Here are some points, one per row:
[  0  54   0  27   0 -27  14 -14  14 -41  27   0   0  14  41 -14 -14 -14
 -27  27 -14 -41   0 -14  27 -14  14 -27 -54 -14  27  14]
[  0 -27 -14  14   0  27   0  41 -14  14 -14 -14 -14   0 -14  14 -14   0
 -14 -41  27 -14  41  14 -14  41   0  14 -27  14   0  14]
[ 41 -27   0  14  14 -14  27  27 -41   0 -14  14 -27   0 -14  14  14   0
   0 -14  14  27  27 -14 -27  14 -14  27 -14   0  14  14]
[ 14  27   0  14 -14 -41  27 -14  27 -27  27  27   0  41  41 -14   0 -27
 -41   0 -27 -27  27 -14 -14  14 -41 -14 -27   0  41  14]
[-41   0  27   0 -14 -14 -27 -41  27 -41  14   0   0 -14  14  54 -41 -14
 -14   0   0  14   0  27  27 -14  41 -41   0  14  14  14]
[ 14 -27   0   0  27  14   0  14 -54  27 -27   0 -27  14 -14 -14  41  14
   0 -41  14   0   0 -14 -41  14  27  41 -14  14  14   0]
[ 27 -27 -27  14  27  14 -14  27 -41  41   0 -27  14  14 -27   0  27  14
   0   0  14   0 -14 -27 -27   0   0  27  14  14   0 -27]
[-14  41  14 -54 -14   0  41  14  27   0  14   0  41  14  14 -41  27 -27
 -41   0 -54 -27   0   0  14  27 -27   0  14 -27  14 -27]
[ 27   0   0   0  14   0 -27 -14  14 -27  27  14  27 -27  27 -27 -41  41
  27  41  41 -27 -14   0  14 -14  14 -14  14 -41 -41  14]
[  0  27  14 -41 -14   0  14   0  41 -14   0  27  41   0  14 -27  27 -41
 -54 -14 -41 -41 -14  14 -14  41 -54   0  41 -14   0   0]
[  0  27  14   0  27 -14   0  14   0 -27  14 -14  41 -14  14 -27 -14   0
   0  54 -14 -27 -41 -14  27 -14 -14 -27  14 -41 -14 -27]
[ 27 -14   0 -27 -14  41  41  27 -27  27 -41 -27   0  14 -27   0  27   0
 -14   0  14   0  14 -14 -14  27 -14  14  14  27   0 -41]
[-14   0 -14   0  14  41  14 -14   0 -14 -27 -14 -14 -27   0  41 -14 -14
 -27  27   0  27  27 -14  14  27  14 -27 -27  27  14 -14]
[-14  27  27   0   0 -14  14  14  14 -41  27   0   0   0  41 -14 -54   0
   0   0   0 -27  27   0  14  14   0 -41 -27 -27  14  27]
[ 27   0 -27  27   0  27   0   0 -14  14 -27   0 -14   0   0  27  14   0
 -14 -27   0 -14  41 -14 -14  14   0  14 -41  41   0  27]
[-14 -14 -14 -14  14  27   0 -14 -27  27 -14   0   0 -14  14 -14   0  14
  27   0  14   0 -14 -14 -14  14  14 -27  14  27 -27 -27]
[ 27   0  14 -41 -14  27  41  14 -14  14 -41 -27   0 -14 -27  14  41   0
 -27   0   0  14   0  14   0   0 -27  14  14  14   0 -14]
[ 27 -14 -27  14   0   0   0  41 -14  14 -14   0 -14   0 -14  14 -14 -14
 -14 -27  14   0  54   0 -14  27 -27  27 -27  27 -14  27]
[-14 -14   0  27 -41 -14 -27 -14  27  14   0  14 -27  14 -14  27 -54 -27
  14 -41 -14  27  41  27  14 -14  14 -14   0  14  14  41]
[-14  14 -14  41  27 -14 -27  27   0 -27 -14   0 -14 -41  14  14   0 -14
   0  27  14 -27   0  14  54 -14  14   0 -41 -14 -27  41]
[-14 -14 -41   0  14  27   0   0   0  27   0  27 -14 -27 -14 -27 -14  41
  41 -14   0  14  14 -27   0   0  27  14   0   0 -68  14]
[ 27 -41 -41  54 -27  14 -27 -54   0  41 -14  14   0  14 -14   0   0  14
  41   0  27  27 -14   0 -41 -41   0 -14  41  27   0   0]
[  0   0  14  14  27 -14 -14  41 -27 -14 -14  14 -27 -27  14  14 -14  14
  41 -27   0 -14  14 -14   0   0   0   0 -14   0 -14  54]
[ 14 -27 -27   0   0  14  41 -14 -27  27   0 -14 -27   0 -14 -14   0   0
  14  14   0  41  27 -41 -14  14   0  14  14  27 -14 -68]
[-14 -14  14 -27 -27  14 -27  14  14  27 -27 -41   0  14 -41  14   0 -14
  27 -54   0  14   0  41 -27   0   0   0  27   0  54   0]
[ 27  27  14 -14  14 -14 -14 -14 -14 -14  54 -14  41  27  41 -27 -14  14
  27  41 -14 -14 -27 -41  14   0 -14   0  14 -41  14 -27]
[ 27  14 -27   0 -14 -27   0 -27  41   0  41  54  41  41  27 -41  14   0
 -14   0 -27 -14  14 -14 -27   0 -41  27  14 -27 -27   0]
[ 54 -27 -41  27  14  14 -27   0 -27  27 -14  14  14  14 -14 -14  27  41
  14 -14  14  14  14 -41 -27 -14 -14  54  14  14 -54  14]
[  0 -27  14  14  14 -14  68  14 -14   0 -14  14 -54 -14 -27   0   0 -14
   0  14   0  41  14   0   0 -14  14  27 -14   0   0   0]
[ 27 -27 -54  27  14  14   0  14 -27  41   0  27  14  14 -27 -14   0  14
  14   0  14  27  27 -27 -14  14 -14  41  14   0 -41 -14]
[-14 -14  14 -27 -41   0 -54 -27  14  14  14   0  27  14 -14  14 -41 -27
  41 -27 -27  27 -14  14  14   0   0 -27  54  14  14 -27]
[-41   0 -14   0  54  54 -54  27 -14   0 -14 -27   0 -41  14  54   0 -14
   0   0  14 -14   0 -27  14  54  14 -27 -27   0  14 -14]
[  0   0  14   0   0  27  14 -41   0 -27 -14 -27 -41 -14   0  41 -14   0
 -14  14   0  27  27 -27 -14  14   0 -27 -27  27  27   0]
[-14 -14 -14 -27 -14 -14 -14  41 -14  14   0 -14  14  27 -14   0  27  81
  41 -14  41 -14  14  14 -14 -27  14  41 -14 -14 -41 -27]
[ 41  14   0  14  14 -14 -27 -14  14 -14  41  14  54   0  27 -27 -14   0
   0  41   0 -27 -27 -14 -14  14 -27   0  27 -41   0 -14]
[-14  14  27 -14  14 -14  27  14  14 -14  41  27   0   0  27 -41 -41 -14
 -14   0 -14 -27  14   0   0  41   0   0 -14 -41  14 -14]
[-27 -27 -27   0 -41  41  27   0  27  54 -41 -27 -14   0 -41 -14   0 -14
   0 -41  14  27  14  54 -14 -27   0 -14  27  27  27 -14]
[ 14  27   0 -14 -27 -27  14 -14  27 -14  41  27  27  27  41 -41   0  41
   0  14 -14 -27   0 -14   0 -14 -14  14   0 -41 -27   0]
[-14  27   0  54  27  14 -14 -27   0 -27 -27  14 -14 -27  41  27  14  14
 -14  27  14 -27 -41 -14  27 -41  41 -41 -41  14   0  41]
[-27   0 -27 -41 -41 -41  27   0  54   0  14  68  41  68  27 -14  81  27
  14 -14 -41 -14  14   0 -68   0 -41  27  14 -14 -27 -27]
[  0 -14  14   0   0  27   0 -27   0 -14 -14 -27 -27 -27   0  41 -14   0
 -27  27  27  14  14   0 -14  14  14 -27 -27  27  27 -14]
[-14 -14 -27  41 -27  14 -27 -41  27  27 -14 -14 -27  14   0  27 -14 -14
  14 -27  14  27  27  14 -14 -27  14 -27 -14  27  41  27]
[-54  54  41 -41  27  27  27  14 -14   0 -27 -14 -27 -27  14 -14  14  14
  14 -14 -41   0 -14 -14  27   0  41 -14 -14 -14 -14  14]
[ 14  27  27  14  14 -41   0  14  14 -41  14  41  14   0  41 -27 -14 -14
   0  27 -14 -27 -14 -14  14   0 -14   0 -14 -41   0  41]
[-27   0 -14  27  27  27 -27  14 -14   0 -14   0 -14 -27  14  27   0   0
 -14   0  41 -27  14  14  14  14  27 -27 -41  14   0  14]
[-41 -14  41   0 -14 -27  14 -54  14 -14   0  27 -41   0   0   0   0 -14
 -14 -14 -14  27 -41  41  27 -27  68   0  14   0   0  14]
[  0  27  14 -27   0  14   0   0 -41  14 -27 -41   0   0   0   0  27  27
  27 -14   0 -14 -27 -14 -14   0   0 -14  14  27   0   0]
[  0  14   0  14  14 -54   0  14  14 -14  41  54   0  41  27 -27  14 -41
 -14 -14 -27 -14  14 -14 -27  27 -41  27   0 -27  27  14]
[-14  27  27 -14 -41 -27 -14 -41  14   0 -14 -14  14  41 -27  14  14 -27
  14 -27 -54  14 -41  14  27 -41   0   0  41  14  27  14]
[  0  41  14 -27   0   0  27   0  27 -14   0  14  41  14  14 -27  27 -27
 -41  14 -41 -27 -14  14   0  27 -41   0  27 -14   0 -14]
[-27  41  41 -27  54   0   0  41   0 -27   0 -14  14 -41   0 -14   0   0
   0  14 -14 -14 -41   0  41   0  14   0 -14 -54   0  14]
[ 14 -27   0   0 -27 -41  14 -27  14   0  41 -14 -14  14 -41   0 -14  27
   0  27  14  27 -14  27  27 -54  14  41  14 -14 -14 -14]
[-14 -41 -54   0 -68 -27 -14  27  27  41 -27 -14  14  41 -41   0  27  54
  54 -27  41  27  27  27 -54 -81 -14  41   0 -14   0 -14]
[ 27   0  14 -14   0   0  14 -41  14 -27 -27  14   0 -41 -14  14  14   0
   0  54   0  27 -41 -14  14 -27 -27 -27  41  27 -27   0]
[-14 -41  14  27   0   0 -27 -27  27 -27  14 -27 -14 -27   0  54 -27 -27
 -68  27  54   0 -41  81  41 -14  41 -41 -14   0  27 -14]
[-14 -14  27   0 -14 -68 -14   0   0 -41  27   0 -14   0 -14  27 -41 -27
  14 -14 -14  27  14  41  41 -27 -14  14   0 -14  14  27]
[ 41 -27 -41   0  27  27 -27  27 -41  27 -14 -14  27   0 -27   0  14 -14
  14   0  14  14   0 -27 -14  14 -41  27  27  14 -14 -27]
[ 27   0   0   0  14 -14  14 -14 -41   0  14 -41   0  14 -27  14   0   0
  14  41   0  41 -14 -27   0 -14 -27  14  27  14  14 -41]
[-27  14  41 -54 -27 -14  27   0  14 -27 -14 -41 -14   0 -27  27   0 -27
   0   0 -27  27 -27  27  41 -14   0   0  27   0  14 -14]
[-54  27  41 -27  27  27  27  14   0   0 -14 -14 -41 -54  14 -27   0  27
   0 -14   0 -14 -27  27  27  14  54 -14 -14 -14 -14  14]
[  0 -14  14  14  41   0   0  27 -41   0 -14  14 -27 -27   0   0   0  27
  27 -27  27 -14 -14   0 -14  14  27   0 -27   0 -14  27]
There is one direction along which these points spread out most. Take the direction at right angles to it along which they spread out most. Go by this last direction. For each point below, how far along it does it lie, from 0 to 99? 50 is the average, and the first point above lies past it. One standard deviation of the points above along it is 16.
[ 27  14 -27   0 -14 -27   0 -27  41   0  41  54  41  41  27 -41  14   0
 -14   0 -27 -14  14 -14 -27   0 -41  27  14 -27 -27   0] 15
[ 14 -27   0   0 -27 -41  14 -27  14   0  41 -14 -14  14 -41   0 -14  27
   0  27  14  27 -14  27  27 -54  14  41  14 -14 -14 -14] 46
[-14 -14  27   0 -14 -68 -14   0   0 -41  27   0 -14   0 -14  27 -41 -27
  14 -14 -14  27  14  41  41 -27 -14  14   0 -14  14  27] 59
[  0  27  14 -27   0  14   0   0 -41  14 -27 -41   0   0   0   0  27  27
  27 -14   0 -14 -27 -14 -14   0   0 -14  14  27   0   0] 51
[  0  14   0  14  14 -54   0  14  14 -14  41  54   0  41  27 -27  14 -41
 -14 -14 -27 -14  14 -14 -27  27 -41  27   0 -27  27  14] 27
[ 27   0 -27  27   0  27   0   0 -14  14 -27   0 -14   0   0  27  14   0
 -14 -27   0 -14  41 -14 -14  14   0  14 -41  41   0  27] 55
[-14 -14   0  27 -41 -14 -27 -14  27  14   0  14 -27  14 -14  27 -54 -27
  14 -41 -14  27  41  27  14 -14  14 -14   0  14  14  41] 63
[-14 -41  14  27   0   0 -27 -27  27 -27  14 -27 -14 -27   0  54 -27 -27
 -68  27  54   0 -41  81  41 -14  41 -41 -14   0  27 -14] 85
[ 27 -27 -27  14  27  14 -14  27 -41  41   0 -27  14  14 -27   0  27  14
   0   0  14   0 -14 -27 -27   0   0  27  14  14   0 -27] 40
[ 27   0  14 -41 -14  27  41  14 -14  14 -41 -27   0 -14 -27  14  41   0
 -27   0   0  14   0  14   0   0 -27  14  14  14   0 -14] 47
[  0   0  14   0   0  27  14 -41   0 -27 -14 -27 -41 -14   0  41 -14   0
 -14  14   0  27  27 -27 -14  14   0 -27 -27  27  27   0] 69
[  0   0  14  14  27 -14 -14  41 -27 -14 -14  14 -27 -27  14  14 -14  14
  41 -27   0 -14  14 -14   0   0   0   0 -14   0 -14  54] 59
[-41 -14  41   0 -14 -27  14 -54  14 -14   0  27 -41   0   0   0   0 -14
 -14 -14 -14  27 -41  41  27 -27  68   0  14   0   0  14] 67
